In the rows, 128 means zero.
One turn sends every row of this set to another row. A few are shown first. Where does it send the rows asked after them?
gup: 136 158 124 127 99 151 111 104 110 105 130 134 109 149 120 146
Gom: 145 104 109 143 133 126 117 128 115 127 106 115 120 138 119 108
Vuk: 125 144 125 149 131 124 104 133 149 123 121 160 116 162 134 129
ker: 156 150 131 122 115 163 115 134 111 96 128 134 98 113 118 142
gabo: 134 140 106 140 134 121 120 130 133 126 117 155 104 155 150 110
lev: 144 162 119 137 102 147 106 107 110 97 134 136 117 148 118 147
Mapi: 118 139 122 135 129 127 114 129 143 132 117 156 102 159 145 124
penab: 140 122 124 140 141 126 91 130 104 135 117 103 115 151 152 130
pufig: 153 153 135 125 118 163 109 135 110 99 131 133 100 116 123 149
Gatar: 152 157 133 129 118 157 111 138 109 96 135 130 100 116 125 150
tesu: 141 145 112 154 139 120 106 135 140 116 123 157 118 162 142 115
kepe: 154 118 134 145 143 140 78 131 113 132 112 115 125 159 136 127
vapub: 142 105 140 138 133 148 89 126 128 135 105 122 122 155 118 127
Mego: 144 156 110 126 99 146 121 104 105 102 129 133 107 141 121 136
til: 128 138 126 147 132 129 106 132 152 122 116 163 114 163 130 124
roli: 129 114 130 149 151 142 131 146 119 145 105 122 116 136 126 146
Sobev: 158 158 114 128 104 153 109 107 105 98 127 136 112 148 125 133
tatiz: 146 153 127 129 115 154 119 134 111 97 134 130 99 109 118 151
gife: 154 150 127 128 116 157 117 136 113 94 131 136 100 112 116 143
sil: 139 153 120 128 95 152 116 103 114 103 127 137 110 145 113 143
govol: 141 119 122 149 156 139 129 146 108 142 106 119 115 135 139 139
virot: 141 119 138 156 157 149 115 150 121 139 107 125 127 145 125 147
sodu: 146 114 124 146 154 146 129 145 111 141 102 123 114 138 137 131
zodog: 139 116 132 160 154 144 124 150 123 135 106 126 126 140 118 146
Lizo: 146 143 114 147 138 127 104 136 141 118 119 159 116 162 143 111
fune: 133 111 137 146 153 151 124 144 118 145 102 122 114 140 130 143
bir: 120 136 120 135 126 126 121 127 145 131 115 161 103 156 139 120
Beni: 153 116 123 158 158 144 122 152 114 133 105 124 126 139 126 133
resib: 153 156 120 132 100 154 108 107 112 97 129 140 118 151 112 139
fogo: 136 141 111 137 135 124 115 129 134 128 117 155 105 158 157 112
tel: 146 158 116 122 99 154 114 103 103 105 128 134 105 147 129 138
zale: 150 123 127 159 161 141 118 152 112 134 109 121 126 141 136 139
kef: 152 150 134 122 116 163 112 134 111 99 128 134 97 115 121 145
lokov: 141 113 113 161 136 118 105 132 119 118 117 115 133 140 111 121
fop: 150 161 110 134 103 144 111 109 105 96 133 132 114 144 121 136
vonon: 117 119 125 143 135 120 103 126 112 140 119 106 115 144 138 141
mufut: 149 156 129 131 117 154 116 137 106 97 133 130 99 112 126 149
daz: 118 116 126 156 133 114 102 130 123 127 122 111 127 142 114 141
seras: 149 152 130 130 114 156 118 136 112 95 132 133 100 110 113 147
Nef: 138 97 126 131 128 139 111 121 123 137 100 122 113 145 117 116

Gatar -> pufig
zale -> virot
Gom -> lokov
And these:
gabo -> tesu
Mego -> fop

